Rows are one point carried round by a steady rotation, each followed by how many ticks it has turned.
The counts run from 0 to 562.
[115 171 137  99 106 129 128 117  90 175 117  96 121 127 120 104 138 152
 128 104 156 141  80  78 149 150 104  98 109 181 125 149 144 124 115 128
 154  96 149 136 153 137 133 143  84 162  88 135 147  77 112 128 114 182] : 160
[170 126 126 113 108 139 179 147 157  90  89 146 133 144 147 137 115 101
  99 176 123 122 145 132 112 111 125 161 146 126 171 114  82 136  87 142
 168 118  79  88 158 112 134 186 125 147  96  90 126 120 110 113 149 129] : 553
[161 173 123 126 161 134  97 171 162 107  70 146 133 184 136 148 113  88
 146 174  54 117 144 114  85 137 164 133 143 135 116 111 138 136 125 121
 162 150  96 131 174 128 132 150  97 120 130 103 161 152 124 121 131 135] : 109
[118 101 177 162 100 110 152  87  57 134 111  85 165 105 148 131 135 107
 127  93 114 109 125 117 162 145 125 131 138  95 149 182 149 126 136 172
  98 111 159 120 166 130  99 138  91 117 172 124 127 144 114 154 102  88] : 65
[171 147 111 132 105 131 140 127 170 114 146 144 100 107 159 141 118 145
 116 162 167 119 122 153 161 115 113 105 131 158 143  79 143 137  99 101
 191 108  93 139 132 127 144 125 153 156 158 177 138 118  85 108 164  87] : 93
[ 84 148 145 160 168 134  91 100 155 147 143 148 140  76  85 130 105 167
  86  78 161 165 116 132 159 135 121 106 115 176 124 150 137 136 148 149
 142 168 156 154 115 131 117 113 158 101 141 159 142  90 144  98 128 101] : 81
[123  91 140 141 189 130 127 108 132  79 157 121 126 108  89 149 129 142
 123  75 138 165 138 174 111 139 155 124 116 111 142 137 158 125 169 139
 101 146 180 161 144 131  85 134 163  99 184 122  89 150 145 114 119 115] : 326
[108 139 138  93  94 124 129 107  88 156 130  88 101  97 121 109 144 158
 147 100 180 130  87 105 160 142  90  89 103 168 139 152 165 111 132 127
 148  90 162 153 131 145 125 129  90 148 120 142 127  91  84 126 105 157] : 341
[195 130  83 124 146 115 103 153 137 171 156  92 134 121 144 134 103  90
 105 112 104 145 114 146 138 131 145 146 139 164 107 123 106 110 154  75
 124 108 141 111 165 134 156 172 103 144 108 113 108 147 114  93 181 162] : 411
[117  96 100 136  71 137 141 140 147 146 111 158 149 132 173 104 123 109
 102 175 135 122 176 111 138 117 110 167 131 122 134 132  95 132 109 119
 128 127 105  70  42 111 154 152 132 140  70 116 148 124 114 141 143 135] : 557
[ 80 158 160 170 120 114 153 132 117 132  96 151 174 166  91 117 147 128
 113 134 122 150 130 104  83 135 151 136 125 138 164 131 102 169 109 187
 103 144  93 140 114 102  77 129 141 116 123 123 130  84 182 131 104 120] : 121
[184 156 125  79 157 148 128 125 162 112 104 128  89  98 108 121 123 158
 138 151  97 117 108 110 120 114 128 128 137 152  93  96  73 121 120 111
 182 116 113  79 189 107 133 138 126 118  91 116 168 106 109 120 136 153] : 354
[115 131 142 118 127 118 162 104 147 101 126 123 129 155 109 109 173 157
 151 155 117 199 157 116 104 158 165 126  88 189 110  84 132 177 113 126
 139  98 126  88 109  81  91 121 136 144 135 152 148  99 144 154 114 146] : 238
[167 145 108 129 106 120  92 157 131 161 106 131 140 143 151 114 140 101
 159 181  53  68 150 111 127 117 145 164 151 108  86  93  86 126 130  93
 124 116  93  87 112 131 140  98 112 115 114 109 159 157 120 155 141 124] : 112
[160 162 134 131 158 124 118 171 107  98 141 114  95 116  89 149 124 137
 156 107 114  78 102 153  81 104 136 125 142  90 161 125 122 125 153 129
 121 142 100 188 188 145 113 106 138 100 181  98 101 134 146  97 119 141] : 208
[103 139 163 116 144 146 114 111 127  94 119 125 114 125 120 152 114 145
 139  97 176 147 107 126 138 147 109  69 106 150 142 146 208 114 131 147
 152 138 173 190 170 153 118 145 111 133 150 150 117 118 107 111 104 131] : 525
[ 82 124  88 142 142 161 120 147 142  87 169 114 117 132 107 108 120 157
 129 101 162 178 157 148 101 131 118 135 102 134 134 131 138 137 147 112
 105 160 162 122  64  98 136 119 171 125  98 123 117 115 175 124 103 198] : 138
[ 93 115 172 127 108 138 169  83  70 119 111  98 148 148 104 107 174 158
 153 105 123 133 116  96 101 158 125 136 104  93 146 152 153 145 130 152
  92 111 156 115 109 139 102 113 129 137 114 109 115 121 164 179  81 144] : 61
[115 108 115 157 131 151 116  99 137 137 162 131 113  53 147 107 113 178
 124 105 171 122 141 127 171 101  78 127 143 117  82 147 101 114 140 125
 122 161 178  93 111  92 145  93 155  95 116 162 167 121 131 123 116 132] : 76
[133 110 110 161  81 135 139 143 172 141 117 166 161 144 186 114 116  96
 100 190 138 128 177 125 146 118 124 152 151 125 118 108 107 137  94 128
 136 139  94  77  69  94 144 154 132 131  87 137 148 122 121 131 148 106] : 556
[171 102 126 120 154 133 147 135 157  77 125 124 115 155 145 136 160 116
 170 164  97 156 187 161 102 134 176 132 134 126  86  75 137 142 137 114
 130 119 142  75 150  81 102 143 141 123 163 122 144 168 120 133 135 133] : 51
[139 116 122 143  83 125 145 121 126 142 165 143 105  53 140 118 122 176
 111 132 195  82 115 141 163  87  73 132 136 106 149 120  87 118 112 130
 139 120 108 134  82 129 141  92 175 118 132 151 124  99 116 116 147  96] : 457
[125 133 118 151 144 160 122 110 156 108 163 127 126  83 153 122 103 178
 124 112 174 119 153 139 149 107  77 126 151 109  80 136 109 117 121 139
 126 178 173  99 133  84 140  98 160 106 113 162 167 121 149 127 107 137] : 75
[173 139 120 117 149 152 162 125 172  70 156 142  80  98 117 147 105 178
 109 131 169 108 111 162 122  94  99 122 134 104 163  91 113 123 101 112
 169 131 101 142 149 130 137 110 188 131 135 147 113 131 126 112 156 111] : 273
[121 116  96 175 126 134 152 157 160  75 161 127 136 111 169 144  93 114
 103 130 157 169 186 173 122  97 124 143 144 134 144 130 127 145 117 145
 120 168 136 103 129  51 135 155 154 124 145 133 130 134 138  93 126 156] : 133
[138 141 138 186 144 137 157 106 124  91 135  95 167 129 189 163  64 116
 101 104 112 120 158 131 149 137 114 135 167 104 130 167 155 146 113 154
 129 177 156 118 200  97 142 136 122 123 151 148 159 154 144 127 113 107] : 69
[150 133 151 139  90  80 142 137  74 176  90 100 158 162 132 124 160  72
 145 144  86 104 107 106 115 145 168 132 134 138 145 140 123 135 132 145
 105  77 107 138 163 137  92 161  69 137 155 102 113 129 111 130 136 108] : 487
[179 146 106 111 143 147  76 130 151 155 141 113  96 105 165 137 100 144
 142 142 107  66 118 121 164 127 109 116 153 123  65 111 141 103 141  70
 154 127 143 124 150 157 168 103 106 123 125 145 162 154  96 134 154 124] : 533
[ 80 148 138 156 119 159 119  97 144 115 105 129 150 134 180 116 111 154
 131 142 129 142 175  94 148 150 106 128 140 134  91 137 153 157  97 148
 130 163 156  84 109  95 142 108 129 121 110 168 195 122 146 169  83 131] : 438
[ 87 173 115 120 139 139  72 154 116 145 130 129 106 114  64 109 123 164
 144 102 123  99  98 105 101 121 108 126 100 119 136 143 126 119 161 122
 121 161 112 173  88 160 140  83 134  99 110 101 130  88 155 122  96 181] : 20
[117  97 143 143 190 143 135 105 134  86 135 118 147 133  85 143 120 136
 105  83  96 162 140 154  94 147 157 156 116  86 128 147 128 127 157 139
  89 158 172 118 139 142 102 147 162 103 134  99  97 163 182 131 118 124] : 507
[129 118 101 149 105 131 158  97 106 115 192  99 112  73 167 117 103 155
  99  97 128 148 129 152 169 130 112 155 116 138 165 130 141 165 123  92
 143 106 124 101  81 122 173  89 157 155 145 150 123 135 122 141 141 126] : 516
[184 100 161 146 118 114 147 132 153 146  96 162 160 138 144 152 138  87
 108 170 135  88 136 130 149 113 133 124 158 100 121 107  93 110 104 155
 138 110 107 122 158 145  93 174 132 126 136 132 119 140 109 111 162  47] : 550
[118 111 145  88 131 149 157  90 156 133  99 154 126 136  94  93 154 173
 103 143 115 140 119  99 113 142 123 151 100 123 131 104  75 138 102 125
 137 109 111  71  71 143 121 113 169 133  57 109 131  98 159 164 130 129] : 178
[177 108 129 118  97 125 169 142 133 127  83 138 141 120 145 138 123  84
  96 169 105 101 131 131 128 107 133 164 140 122 164 123  74 119  98 140
 157  98  83  86 147 122 128 182 105 139 101  89 125 128  85 122 155 110] : 552
